[[-14  16   0  40   9  -8 -29  -4   7   1 -18  18  18]
 [-13  11   2  43   9  -4 -27   0   2   2 -19  17  19]
 [-16  21  -1  37   9 -11 -31  -8  10  -2 -16  19  18]
 [ -4 -13   8  37   5  12  -9  18 -14   9 -17   7  13]]
->
[[ 18  19  18  13]
 [ 18  17  19   7]
 [-18 -19 -16 -17]
 [  1   2  -2   9]
 [  7   2  10 -14]
 [ -4   0  -8  18]
 [-29 -27 -31  -9]
 [ -8  -4 -11  12]
 [  9   9   9   5]
 [ 40  43  37  37]
 [  0   2  -1   8]
 [ 16  11  21 -13]
 [-14 -13 -16  -4]]

[[-29  -5 -38 -16 -22  42   6   0 -12   0 -21  35]
 [-15 -30  -7 -10   1  10  18  17  13  30  -7  20]
 [-18 -57 -11 -23  13   3  -2  11   9   8  -8 -17]
 [ 19   2  20  28  14 -28  28  11  20   5  35  13]]
->
[[ 35  20 -17  13]
 [-21  -7  -8  35]
 [  0  30   8   5]
 [-12  13   9  20]
 [  0  17  11  11]
 [  6  18  -2  28]
 [ 42  10   3 -28]
 [-22   1  13  14]
 [-16 -10 -23  28]
 [-38  -7 -11  20]
 [ -5 -30 -57   2]
 [-29 -15 -18  19]]

[[-33   2 -13  45  34  39  -8  59 -13  37]
 [  7  47 -11  33   2  32  -1  31  40  33]
 [-20 -41 -10 -22  -2 -19  -7 -30 -35 -31]
 [-28   6 -30   0 -15  15  48   9  -8  -1]
 [ -3  12   9   3  30  -8  -8  -8   4 -24]
 [ 33  10  20  -4 -22 -17   5 -19   9 -10]
 [ 33 -35  34 -26  -9 -28 -47 -26  -2   1]]
->
[[ 37  33 -31  -1 -24 -10   1]
 [-13  40 -35  -8   4   9  -2]
 [ 59  31 -30   9  -8 -19 -26]
 [ -8  -1  -7  48  -8   5 -47]
 [ 39  32 -19  15  -8 -17 -28]
 [ 34   2  -2 -15  30 -22  -9]
 [ 45  33 -22   0   3  -4 -26]
 [-13 -11 -10 -30   9  20  34]
 [  2  47 -41   6  12  10 -35]
 [-33   7 -20 -28  -3  33  33]]

[[-17   7 -33  -1]
 [-16  58 -10  -1]
 [-44 -30  25   8]
 [-17 -22   7  31]]
->
[[ -1  -1   8  31]
 [-33 -10  25   7]
 [  7  58 -30 -22]
 [-17 -16 -44 -17]]

[[  6 -31  13  50   6  25  21]
 [ -9 -43  27  11  32  42  34]]
->
[[ 21  34]
 [ 25  42]
 [  6  32]
 [ 50  11]
 [ 13  27]
 [-31 -43]
 [  6  -9]]

[[  2  15   7   9 -30   9  14 -38   2 -38]
 [  3   4 -11  12 -23   7   4  -3   2 -16]
 [ 28  12  21  -1 -37  15  27 -48  23 -25]
 [ 15  21   4   4   9  21   8  -2  16  11]]
->
[[-38 -16 -25  11]
 [  2   2  23  16]
 [-38  -3 -48  -2]
 [ 14   4  27   8]
 [  9   7  15  21]
 [-30 -23 -37   9]
 [  9  12  -1   4]
 [  7 -11  21   4]
 [ 15   4  12  21]
 [  2   3  28  15]]

[[  2   4   0  -2   5 -21  26 -17]
 [  4  -5  -4  -6   0   4 -14  14]
 [  1   7  -1  -5   5   4  -9  -1]
 [  4   3  12 -16   5   9  -2  -9]
 [ -2   6   7   1   1   1  26 -16]
 [  9   9   3  -3  -4   2 -10  -3]
 [ -6   5  -8   3   8 -13 -17  17]
 [ -1   4  -1  -3  -6 -11  -9  11]
 [ -2  11  -8  -1  -3   8  -8   0]
 [  1   8  -1  -8   5   4  23  15]
 [  3   9  -2  -4  -1 -10  56  -4]]
->
[[-17  14  -1  -9 -16  -3  17  11   0  15  -4]
 [ 26 -14  -9  -2  26 -10 -17  -9  -8  23  56]
 [-21   4   4   9   1   2 -13 -11   8   4 -10]
 [  5   0   5   5   1  -4   8  -6  -3   5  -1]
 [ -2  -6  -5 -16   1  -3   3  -3  -1  -8  -4]
 [  0  -4  -1  12   7   3  -8  -1  -8  -1  -2]
 [  4  -5   7   3   6   9   5   4  11   8   9]
 [  2   4   1   4  -2   9  -6  -1  -2   1   3]]

[[-26 -40 -39  22   3  23  17  10  59]
 [ 29  51  50  -8 -31 -59 -15 -15  10]]
->
[[ 59  10]
 [ 10 -15]
 [ 17 -15]
 [ 23 -59]
 [  3 -31]
 [ 22  -8]
 [-39  50]
 [-40  51]
 [-26  29]]
---
[[ -9  -7 -10  25  -7 -39 -15  19]
 [  3  -2  15  -9  15   5  14  -9]
 [  7  13  27 -27   5  26   0 -21]
 [  9  11  42   0  -7  -2 -13   1]
 [ -7 -14   2   9 -20 -28 -16   3]
 [-13 -23 -21  19  -1 -38   1  10]
 [ -2   0  11 -47 -34  28 -25 -41]]
->
[[  7  13  27 -27   5  26   0 -21]
 [  9  11  42   0  -7  -2 -13   1]
 [ -2   0  11 -47 -34  28 -25 -41]
 [  3  -2  15  -9  15   5  14  -9]
 [ -9  -7 -10  25  -7 -39 -15  19]
 [ -7 -14   2   9 -20 -28 -16   3]
 [-13 -23 -21  19  -1 -38   1  10]]

[[  7  -3  -1   1  -5 -11  24 -24 -17 -12   9]
 [-16 -10 -30 -52  -3 -11   9  -1 -11  26 -11]
 [ -9  -1 -14 -24  -5  -5  10   0  -6  11  -3]]
->
[[ -9  -1 -14 -24  -5  -5  10   0  -6  11  -3]
 [  7  -3  -1   1  -5 -11  24 -24 -17 -12   9]
 [-16 -10 -30 -52  -3 -11   9  -1 -11  26 -11]]

[[ 15 -44  11  36  11 -30  33  35]
 [ 27 -24  10  16  10 -53  19  42]
 [ 16 -42  12  34  11 -33  31  38]]
->
[[ 27 -24  10  16  10 -53  19  42]
 [ 16 -42  12  34  11 -33  31  38]
 [ 15 -44  11  36  11 -30  33  35]]

[[-49 -53  -4   3  -7]
 [-30 -41  -2  -7  -7]
 [-28 -44  -5  -8   3]]
->
[[-30 -41  -2  -7  -7]
 [-28 -44  -5  -8   3]
 [-49 -53  -4   3  -7]]

[[-19  -7]
 [ 27  23]
 [-17  49]
 [  0  21]
 [-17   9]
 [ 31   2]
 [  7 -58]
 [ 40  53]
 [ 20  40]
 [ 21 -11]
 [ -4  15]]
->
[[ 40  53]
 [-17  49]
 [ 20  40]
 [ 27  23]
 [  0  21]
 [ -4  15]
 [-17   9]
 [ 31   2]
 [-19  -7]
 [ 21 -11]
 [  7 -58]]

[[ 15  34 -20]
 [ -5 -42  59]
 [ -6 -38  33]
 [-26 -53  22]
 [-52   7  22]
 [-25  -5   1]
 [-42 -40  29]]
->
[[ 15  34 -20]
 [-52   7  22]
 [-25  -5   1]
 [ -6 -38  33]
 [-42 -40  29]
 [ -5 -42  59]
 [-26 -53  22]]

[[-42  34  13]
 [-27   6   5]
 [ -7  14 -15]]
->
[[-42  34  13]
 [ -7  14 -15]
 [-27   6   5]]

[[  0  43  -2   3  -5   4  -1   1  -5]
 [ -1 -22   0  -4   7   4   0   0   3]
 [ -1  48  -4   3  -5   7  -2   1  -5]
 [  0  24  -1   2  -4   2  -1   0  -2]]
->
[[ -1  48  -4   3  -5   7  -2   1  -5]
 [  0  43  -2   3  -5   4  -1   1  -5]
 [  0  24  -1   2  -4   2  -1   0  -2]
 [ -1 -22   0  -4   7   4   0   0   3]]

[[-21  -4 -16]
 [ 28  30  23]
 [ 37 -22 -10]
 [  2  36   4]
 [-13  34   7]
 [ 38  25  11]
 [  1 -33 -13]
 [ -6  45  20]]
->
[[ -6  45  20]
 [  2  36   4]
 [-13  34   7]
 [ 28  30  23]
 [ 38  25  11]
 [-21  -4 -16]
 [ 37 -22 -10]
 [  1 -33 -13]]
---
[[ 31 -14   6  45  54  31   1 -25]
 [-32 -41   8  29 -18  -5 -36 -33]]
->
[[-32 -41   8  29 -18  -5 -36 -33]
 [ 31 -14   6  45  54  31   1 -25]]

[[  1 -47   7 -50]
 [ -8  -9  -7 -13]
 [-46 -36  26 -26]
 [-43  10 -10  35]
 [ -7 -13 -11 -28]
 [-40 -23  24 -30]]
->
[[-46 -36  26 -26]
 [-43  10 -10  35]
 [-40 -23  24 -30]
 [ -8  -9  -7 -13]
 [ -7 -13 -11 -28]
 [  1 -47   7 -50]]

[[  2  -5   7 -14 -21]
 [ -1  -7   3 -21  19]
 [  3  -6 -23  20 -27]
 [  0   1 -26  31 -42]
 [-19  10  -1  13   2]]
->
[[-19  10  -1  13   2]
 [ -1  -7   3 -21  19]
 [  0   1 -26  31 -42]
 [  2  -5   7 -14 -21]
 [  3  -6 -23  20 -27]]

[[-36 -13   3  -9  24 -35  39]
 [-38  10  31  16 -21  23 -59]
 [-27 -18  -7 -17  26 -30  37]
 [-31 -14  -9 -14  26 -17  27]
 [-15 -27 -33 -28  15 -43  51]
 [-53 -33 -21 -31  42  -3  13]
 [-21  -1  13   4 -11  12 -28]
 [ 35 -14 -10 -17  26   0  41]]
->
[[-53 -33 -21 -31  42  -3  13]
 [-38  10  31  16 -21  23 -59]
 [-36 -13   3  -9  24 -35  39]
 [-31 -14  -9 -14  26 -17  27]
 [-27 -18  -7 -17  26 -30  37]
 [-21  -1  13   4 -11  12 -28]
 [-15 -27 -33 -28  15 -43  51]
 [ 35 -14 -10 -17  26   0  41]]

[[  2  35   1 -22  39 -41 -53 -13  28  -2 -16 -35]
 [  5  -2  25  50  16  22 -12   7   3  -1  -6 -15]
 [-19  -5  -8 -23 -28   9  24  -1 -46  -3   1  13]
 [  6 -50 -24 -39  14 -18  30 -30  16  -4   5   5]
 [-21 -34 -10 -44   1 -52 -22  22  -1  15  17 -15]
 [ 26 -16  -1  32  35  29  52 -28  43 -22 -24  -2]]
->
[[-21 -34 -10 -44   1 -52 -22  22  -1  15  17 -15]
 [-19  -5  -8 -23 -28   9  24  -1 -46  -3   1  13]
 [  2  35   1 -22  39 -41 -53 -13  28  -2 -16 -35]
 [  5  -2  25  50  16  22 -12   7   3  -1  -6 -15]
 [  6 -50 -24 -39  14 -18  30 -30  16  -4   5   5]
 [ 26 -16  -1  32  35  29  52 -28  43 -22 -24  -2]]

[[  0  -1  -1  -1]
 [-15  -8  57  20]
 [-26 -36  26  15]]
->
[[-26 -36  26  15]
 [-15  -8  57  20]
 [  0  -1  -1  -1]]

[[ 15  -8 -44]
 [-18  17 -13]
 [ -8  56  13]
 [  1   1  -1]]
->
[[-18  17 -13]
 [ -8  56  13]
 [  1   1  -1]
 [ 15  -8 -44]]
